One turn moves each row of this set onto another row. After a few examples, where does it send each row asked below?
sokat: 4 -9 -9 0 -26 -9 4 -26 -14 1 -25 3 -24 1
tuvu: -9 11 -17 4 6 6 9 -17 7 -3 -10 -37 8 -26
Gek: -15 -2 8 12 -9 -24 2 2 4 -10 -32 7 -21 14
gupu: -5 -18 -25 6 -27 -1 14 12 -5 0 -10 -23 13 -1
ziz: -8 1 7 8 -20 -32 1 -4 0 2 -32 7 10 11
det: 27 12 -28 14 2 14 -3 21 9 -3 12 13 -8 16
zos: -17 13 3 -8 9 16 5 9 0 -1 21 18 -3 -11
ral: -9 10 1 3 28 5 2 -10 5 13 12 24 0 -6
toge: -24 16 -1 0 18 9 4 -14 -5 -4 8 13 -18 -6
Tevel: -7 5 -15 11 2 11 -2 -33 11 10 8 -18 14 -24
mife: -18 3 0 9 -28 -20 5 4 11 0 -27 5 10 14
Ludu: 12 23 -9 -7 23 -8 16 -19 6 14 8 -11 -2 -17
rana: 28 11 13 18 -1 -6 -10 14 26 -2 -21 -19 -6 -10
velod: -2 14 -30 -4 -17 16 8 -23 10 14 -8 -12 11 15
sar: 25 4 2 21 -1 -9 -24 -2 26 -9 -33 0 7 0
ladu: -15 -4 -9 9 3 18 1 -29 4 -9 9 -16 1 -24
dusu: -13 19 -4 1 18 18 2 1 12 4 14 25 6 1
vira: 14 -7 8 29 -2 -10 -24 5 16 -19 -26 -5 -9 4
mak: -16 -4 -3 -2 0 9 8 -16 14 -16 11 -27 8 -22
buge: 20 14 -2 22 19 -6 -15 16 22 -5 -26 -20 -8 -6
Fubik: 9 18 -33 15 14 18 -6 22 7 3 4 16 -9 11
nazun: 23 13 -19 10 0 11 -9 5 29 12 -21 8 -2 30
dogo: 16 3 -2 8 12 10 -7 -15 -2 9 1 22 -32 1
Piv: -2 -10 -37 11 -25 -13 9 -13 -11 7 -5 -9 15 1
Lir: 16 3 14 23 1 -10 -20 15 27 -23 -13 -12 -5 3
Zek: 5 10 -6 -7 -1 15 10 -12 13 -1 0 -30 10 -32
fuzim: 29 6 -18 19 23 -4 -7 29 0 -1 1 10 0 -1
Memut: -12 6 16 -6 19 12 6 -9 -8 2 14 14 -13 4
magu: -14 -6 7 7 -29 -22 4 20 9 -6 -18 7 -3 9
Nupov: 25 9 -3 2 4 -35 9 -2 16 4 -32 -10 -2 2
Zave: -8 -10 19 3 -16 -20 10 2 -1 -3 -23 3 -14 18
vobo: 2 -9 -40 1 -31 3 21 1 5 -4 -3 -7 4 11
zibid: 22 3 -16 13 14 15 -11 31 1 -5 9 3 1 5
Tok: -10 1 -42 8 -28 -1 13 5 -1 1 -22 -9 4 8
giz: -4 -9 -33 5 -17 -12 22 0 -10 6 -8 -21 15 -12
bebe: 27 -6 -24 19 21 2 -12 13 7 3 0 23 -1 5

sokat turns into -> Nupov
Gek turns into -> buge
dusu turns into -> ladu
Now find these:
ral turns into -> Tevel
magu turns into -> Lir
det turns into -> Memut

One turn moves each row of this set onto another row. After a few examples, where does it send each row asked below?
lubug: -7 -36 14 -3 -21 4 -5 11 23 -16 7 25 -26 10 -8 -12 4 -17 20 3 -30 26 -5
Sonu: 5 -23 6 -6 -25 7 4 9 12 -22 18 21 -11 18 -3 -13 5 -29 4 -5 -26 7 -12
lazo: 5 -1 19 14 0 2 -16 -24 31 26 -8 1 -38 -10 4 21 -19 13 16 17 16 28 5
Savo: -1 -27 8 -13 -4 6 -15 2 -2 -28 13 23 -8 8 1 -21 -1 -12 4 14 -31 32 -3
bokof: 6 9 19 15 -11 1 -11 -27 32 22 -2 6 -33 -8 10 29 -17 0 19 5 21 16 4
Suko: -6 -40 11 -7 -10 2 -6 13 15 -16 6 22 -24 11 -10 -17 5 -11 11 5 -32 30 -7
Kilaf: 8 -12 6 -9 -26 9 -5 -4 7 -27 24 26 -2 11 4 -17 3 -29 12 8 -23 16 -2
Kor: 0 -14 -3 -2 17 11 1 -8 -9 38 1 4 -15 9 -4 -10 -7 17 -18 28 26 5 -12
ragil: -8 -34 12 5 -1 2 -11 -18 14 42 -2 -7 -28 -15 -8 5 -1 25 -8 32 6 28 -14
neve: -16 -23 17 8 -29 3 -7 -28 32 32 7 3 -28 -17 4 34 -2 3 13 6 19 15 -7
zova: 25 23 4 7 9 1 -6 -24 5 20 -9 -2 -4 9 5 6 -12 -4 -14 6 24 3 -11
boz: 4 -31 5 -9 -8 6 -1 16 3 -22 9 16 -11 17 -7 -20 4 -17 -6 3 -30 17 -14
sumiz: -6 -29 11 -12 -10 3 -15 1 4 -25 10 27 -14 5 -1 -19 0 -12 15 13 -30 36 2
nir: 2 -24 9 -4 -31 8 1 10 20 -21 17 23 -17 14 -2 -9 6 -29 15 -3 -27 10 -8
Gugi: 7 -25 4 -7 -16 8 2 12 3 -22 14 17 -9 20 -6 -17 5 -24 -3 -2 -27 11 -14
vokal: -23 -21 13 1 -11 8 -5 -15 21 34 8 15 -40 -7 7 24 -12 11 22 13 27 15 7
Fifug: 15 2 11 10 22 1 -14 -17 10 27 -13 -4 -24 -1 -4 1 -17 19 -11 29 13 26 -5
Ridil: 21 24 8 9 -4 1 -3 -27 14 18 -4 4 -7 6 10 18 -12 -9 -3 -4 29 -2 -7
Der: 3 -25 4 2 8 3 -7 -19 2 38 -6 -8 -12 -7 -10 -7 3 21 -23 31 9 18 -21
Reg: 7 -2 -1 0 -11 -1 4 -27 -1 30 -2 1 10 5 -1 6 9 -6 -22 0 24 -6 -28
sud: -19 -29 10 2 4 9 -8 -9 12 38 4 9 -41 -8 1 12 -13 23 10 28 22 22 4
Fip: 2 -15 10 -8 -29 7 -8 -7 13 -25 21 30 -7 8 3 -15 5 -27 23 7 -24 18 -1
mugo: -10 -25 3 -2 16 10 -5 -6 1 38 0 4 -31 2 -2 -2 -11 25 -6 34 21 18 -5
zus: -10 -13 12 5 -32 0 -1 -32 24 30 7 6 -13 -9 9 33 3 -10 8 -8 25 0 -12
bupo: -15 -33 19 7 -16 4 -11 -22 25 38 1 -1 -34 -20 -1 23 -3 17 8 22 10 26 -7
puli: -19 -10 9 2 -21 7 0 -21 19 32 9 20 -28 -1 10 29 -9 -4 23 -2 38 1 2
piri: 0 -2 4 2 -25 -1 3 -31 11 28 3 5 3 0 5 22 6 -15 -6 -11 28 -9 -22
sut: -3 -30 13 -4 -28 5 -2 9 23 -19 13 26 -23 12 -5 -9 6 -24 21 -1 -29 18 -6
kos: -1 -37 8 -9 -6 5 -5 16 6 -20 6 17 -18 14 -9 -20 4 -11 1 5 -34 26 -12
lutok: 23 13 6 9 20 1 -9 -19 3 23 -14 -4 -11 6 0 -2 -14 10 -18 17 18 12 -10
Sabug: -8 3 2 0 -19 7 5 -20 10 29 8 18 -13 8 10 19 -5 -11 11 -7 41 -13 -6
lozot: 1 3 -5 -4 -6 8 9 -17 -1 30 6 14 -2 14 6 7 -2 -9 -5 0 40 -17 -12
rupat: 5 -21 5 -13 -8 9 -11 1 -3 -27 19 20 -4 11 3 -22 0 -16 0 13 -31 24 -4
Mon: 13 20 14 13 -13 0 -6 -29 26 20 -2 5 -19 -2 11 28 -14 -9 13 -4 26 5 0
dife: -7 -28 12 -10 -17 2 -15 -4 13 -24 12 31 -14 3 -1 -15 2 -15 23 11 -28 34
 2
Nuf: -3 -21 13 -9 -25 4 -11 -8 17 -23 17 34 -13 6 1 -14 4 -22 27 8 -25 27 1
lan: 8 -15 5 -11 -17 9 -8 -2 -1 -28 22 22 -1 12 3 -19 1 -24 4 9 -27 17 -4
litam: 7 -3 16 12 13 2 -17 -18 19 29 -10 -3 -34 -7 -1 10 -18 21 3 27 12 33 3
Fafo: 6 -1 -6 -5 9 9 6 -10 -9 33 2 8 -4 14 0 -7 -2 3 -16 14 34 -8 -15
Ritiv: 7 -11 -2 0 4 1 -1 -21 -4 36 -6 -6 3 2 -8 -7 7 8 -28 17 16 3 -25

Ritiv turns into -> Reg
mugo turns into -> Kor
Now find these:
zova turns into -> Ridil
lubug turns into -> Suko
sumiz turns into -> Savo

One turn moves each row of this set onto another row. After a few examples, where does it send each row asked below?
rizem: 1 1 8 23 -14 -10 -6 -16 22 33 24 -3
Sorub: -8 -9 22 0 25 -23 -11 -1 20 5 5 18
mek: -11 20 21 -15 -9 -10 13 3 -5 -1 -29 13
Lok: -3 -17 34 -6 -17 -7 -5 2 11 -11 -2 -3
tumo: -3 25 10 0 14 -20 17 -11 -9 16 -14 6
Pefaz: -16 13 16 7 -35 5 -6 -12 7 23 -38 -8
dov: -2 -17 -12 15 -18 2 -5 -11 34 34 -5 -16
tad: 0 30 11 8 -12 -17 -1 -13 -3 15 -9 29
gel: -8 -7 22 8 26 -28 -15 -16 0 4 4 10
kobip: -15 -10 3 3 -31 13 -8 -10 4 16 -13 -31
Rok: -3 22 25 26 -15 -26 -6 -22 6 24 -14 13
ril: -22 20 9 11 -9 -6 -21 -19 1 21 -45 12
tel: -16 -22 -12 -5 21 -2 -11 -4 23 18 -28 -10
dif: -19 1 -11 10 27 -8 -22 -19 11 33 -4 -7
duvo: -11 8 41 -6 -14 -12 9 0 7 2 -33 3
lovom: -19 -8 -4 3 -18 18 -10 -3 21 38 -8 -29
sal: -9 -13 26 -7 -21 2 0 9 31 8 -2 -1
nubem: -6 20 28 12 17 -28 10 -19 -2 19 -22 6
gog: 0 12 34 6 -9 -19 29 -14 5 17 -16 -15
bafat: -9 -18 -1 10 10 -14 -28 -6 32 16 -15 19
von: -23 -18 15 -14 13 -2 -8 1 -2 -1 -25 -20
fodem: -1 32 -9 12 -14 -8 5 -19 -6 30 -11 -1
nuvet: -10 -21 6 -4 27 -19 -6 -2 28 4 -13 6
dip: -20 -3 4 6 -14 1 -38 -8 26 21 -8 16
tozip: -12 23 3 -11 -7 4 16 -5 -10 18 -32 -12
Ved: -8 -10 12 -2 20 -5 22 -3 16 21 5 -30
nedat: -19 29 -6 -2 -3 -5 -11 -11 -9 20 -32 17
mero: -19 -1 -12 19 16 -6 -26 -25 -8 29 -9 -18
luvar: -11 25 4 25 -4 -13 -2 -29 -6 39 -25 -4
bub: -25 -9 5 4 -10 2 -44 -11 4 6 -19 8
vuz: 6 24 19 -1 -19 -10 29 -5 -4 14 -8 -2
Zaba: -22 10 16 -5 -2 1 12 -7 0 19 -48 -20
Milif: -6 -24 10 1 -15 -6 -11 5 38 3 -14 6
dat: -4 -14 16 7 11 -13 16 -12 -1 17 4 -32
lor: 5 -17 7 15 -15 -11 -3 -7 37 14 7 3
lus: -1 -2 9 28 -19 -12 -23 -21 5 16 17 0
bip: -10 24 5 0 -38 6 -5 -3 -1 15 -28 7
sukem: -6 -15 -15 10 23 -14 2 -14 24 30 -7 -16
ruf: 0 -21 -7 2 1 1 16 -6 29 25 -6 -27
pemu: -27 -13 11 -18 16 6 -12 8 15 12 -25 -5

luvar turns into -> Zaba
tozip turns into -> tumo
Now find these:
Milif turns into -> lor
dip turns into -> sal
lus turns into -> kobip

